(in the rows, 128 means zero)
Turns in one plane each, and the order they were made in; the first pair answered:
Q:
[130 137 140 114 124 127 150 116 132 112 136 126 113 120 118 124 126  89
 102 133 129 119 140 115 122 132 132 112 139 140 135 107 113  84 131] -> [140 122 147 148 104 142 117  96 142 132  94 123 143 120 128 132 127 137
 116 110 143 114 155 130 138 116 112 126 123 151 124 128 115 121 142]
[122 126 121  93 153 123 160 153 125 115 146 120 110 114 129 113 119  98
 100 143 123 146 108 120 117 151 119 137 148 127 128 130 118 106 115] -> [124 133 144 122 121 132 159 116 133 119 104 132 136 107 124 136 123 114
  94 122 133 133 167 142 140 142 106 122 130 142 110 117 112  93 142]
[151  81 125  86 115 151 122 100 116 161  45 115 125 106 178  54 177 172
  58 131 125 100 129 105 110 132  47 136 129 146 157 140 125 175 123] -> [141  93 112  47 143 132 153 130 105 146  99 113  94 107 170  42 176 129
  48 153 111 110  95  85  90 146  66 129 142 128 175 133 124 149 106]
S:
[112 124 105 122 145 114  86 148 103 134 155 134 125 159 150 134 122 163
 181 128 121 140 109 130 128 146 148 116 103 106 152 111 150 148 145] -> [144  96 121 124 125 140  78 146 122 163 117 118 138 132 129 125 154 173
 153 112 141 130 103 117 122 131 110 161 114 136 121 169 134 160 112]
[111 133 121 154 110 134  79 113 131 148 150 136 128 133 118 131 147 162
 187 131 142 121 104 144 119 106 143 148 105 103 141 128 124 149 124] -> [113 133 115 150 118 136  76 112 130 145 152 136 126 135 123 125 143 165
 187 133 137 121  95 144 121 112 142 150 105 104 142 129 127 155 119]
[127  96 131 142 134 138 117 124 140 123  96 128 148 125 128 128 127 130
 116 134 138 126 116 121 123 107 124 170 139 140 122 149 126 144 129] -> [107 120 137 163 122 117 123 117 137 119 115 145 150 140 116 147 126 115
 132 132 143 125 149 138 133 111 149 136 129 123 124 116 129 115 154]
A:
[162 118 172 182  97 126  82 137 132 115 126 122 102 133 134 140 149 170
  95 125 144  92 146 170 108 111 116 184 154 114 135 172 141 123 103] -> [150 123 163 176 108 112  87 159 130 113 167 121  88 142 119 136 155 143
 101 142 146  99 127 158  96 113 131 180 162  99 141 164 144 109  88]
[138 122 129 101 118 145 125 165 148 129  97 137 142  93 132 120 143 135
 119 131 159 101 137 102 107  91  80 111 133 154 124 159 158 146 115] -> [136 126 122 103 117 135 126 180 144 132 122 136 134  99 117 117 150 121
 126 139 162 102 125  96 102  93  87 113 140 146 126 165 160 142 106]
[121 126 120  81 153 137 170 173 131  94 183 136  87 125 131 123 144  74
 120 135 103 134  80  94  90 148 120 126 160 110 133 143 102 105  72] -> [122 129 123  59 174 143 177 147 115  65 145 142  99 123 180 119 100  99
 112 129  84 131  92 110 103 163 110 108 145 121 154 111 111 111 101]
J:
[175  94 138 124 114 125 119 165 124 160 123 153 129 139 116 112 205 143
 123 158 129 102  80  99  81 110 129 179 154 136 142 249 112 139  59] -> [141 146 165 179  65  97 146 134 129 152 140 188 138 153  71 168 213  99
 135 149 144  93 184 133 110 105 164 107 133 118 120 176 104  62 112]
[111 160 133 124 126 108 136 158 116 165 178 147 113 133  47 124 208  57
 145 126 187 148 118 112 118 129 153 136 154 108 119 158 120  77  96] -> [ 95 178 119 102 154  93 152 156  97 126 192 154 103 145  82 125 169  57
 155 138 166 157 120 123 117 149 171 101 144  85 149 107 136  64 120]
[128 112 175  77  96  84 105 133 183 170 137 144 163 113 126  94 138 156
 150 107 132 143 114  86 139 164 110 102 109 101 107 103 105 136 141] -> [129 114 174  76  96  81 107 131 182 169 135 143 161 114 125  96 135 156
 152 108 130 144 119  87 139 163 114  99 104  97 107  94 105 131 143]
[120 182 103 162 127  88  95 104  99 109 181 111  77 143 130 121 131 141
 103  99 121 127 121 126  92 131 152 158 147  93 156 133 152 171 145] -> [127 175 108 167 120  90  88 105 104 122 172 107  82 134 120 123 144 143
 100  97 130 123 114 121  93 124 144 173 151 105 142 153 147 180 130]
Then:
(two turns a pair)
[142 121 173 149  95 113 114 107 110 132 137 138 157 125 106 144 176 108
 126 107 145 103 176 142 108 120 114 157 117 125 102 138 107  84 128] -> [140 108 137  83 169 117 116 123  81  91 150 127 142 127 180 108 111 132
 130 129 108 121 103 136  94 150 111 166 121 108 154 117 135 124 128] : J, J
[132 111 114 176 112  93 101 126 120 138 165 145 105 134 136 101  26 146
 176  97  81 127 125 135 104 105  84  96 114 135 174 129 112 173 141] -> [135 115 124 161 121  96 122 115 121 125 146 146 111 125 149 102  14 141
 157  98  71 126 140 141 107 112  81  82 113 143 175 114 106 155 149] : Q, A
[118 127 109 137 140 116 106 129 126 116 158 123 125 147 117 124 128 138
 155 136 128 140 121 131 130 121 150 126 120 113 143 118 136 147 133] -> [115 131 112 130 144 117 118 121 121 102 152 127 124 141 128 134 116 135
 143 139 119 137 131 136 136 128 155 112 119 114 151 103 136 136 144] : A, Q
[151  66 159 142 123 102 143 131 139 177 159 117 137  90 102  99 132 144
 128  81 124  74 125 184 106 125 137 119 132 152  86 175 111 120 122] -> [139  71 149 157 123  90 119 120 133 172 158 121 150 107 118 107 112 169
 155  72 124  76 127 202 118 124 148 112 119 140 102 158 125 143 148] : J, Q
[109 156 117 146 100 102 124 126 131 135 168 122 127 142 109 145 141 104
 148 142 148 130 125 119 114 120 153 128 135 112 122 132 136 123 133] -> [105 158 107 129 125 102 125 120 120 115 164 126 130 146 147 136 110 120
 150 142 129 132 115 127 118 132 155 113 127 111 142 110 145 128 150] : Q, J
[125 122 137 145  98 147  93 157 143 144 137 134 119 114 113 126 147 122
 126 120 115 109 122 120 127 139 133 129 144 139 137 157  95 137  89] -> [105 138 122 130 125 130 102 160 127 123 158 142 109 125 133 128 114 122
 148 131  95 115 112 124 128 153 154 107 137 117 163 116 112 137 110] : S, J
[129  97 105 168 125 129 118 142 118 148 152 124 126 153 106 125 121 127
 179 135 155 143  96 142 131 124 128 140 119 117 131 149 148 136  89] -> [125 111 104 133 143 123 151 146 109 124 171 130 106 145 109 121 113  94
 159 147 134 142  93 131 126 140 135 121 127 112 141 128 141 107  87] : Q, J
[116 118 118 101 104 158 116 168 121 130 187 124  60 142 106 118 159 107
 147 147 141 129  71  80 120 126 117 145 163 117 142 189 135 188 101] -> [ 99 158 145  84 106 149 186 132 110  81 163 149  61 127 120 142 129  63
 110 145 119 118 157 100 137 150 124  70 146 120 140 102 119 104 152] : Q, A
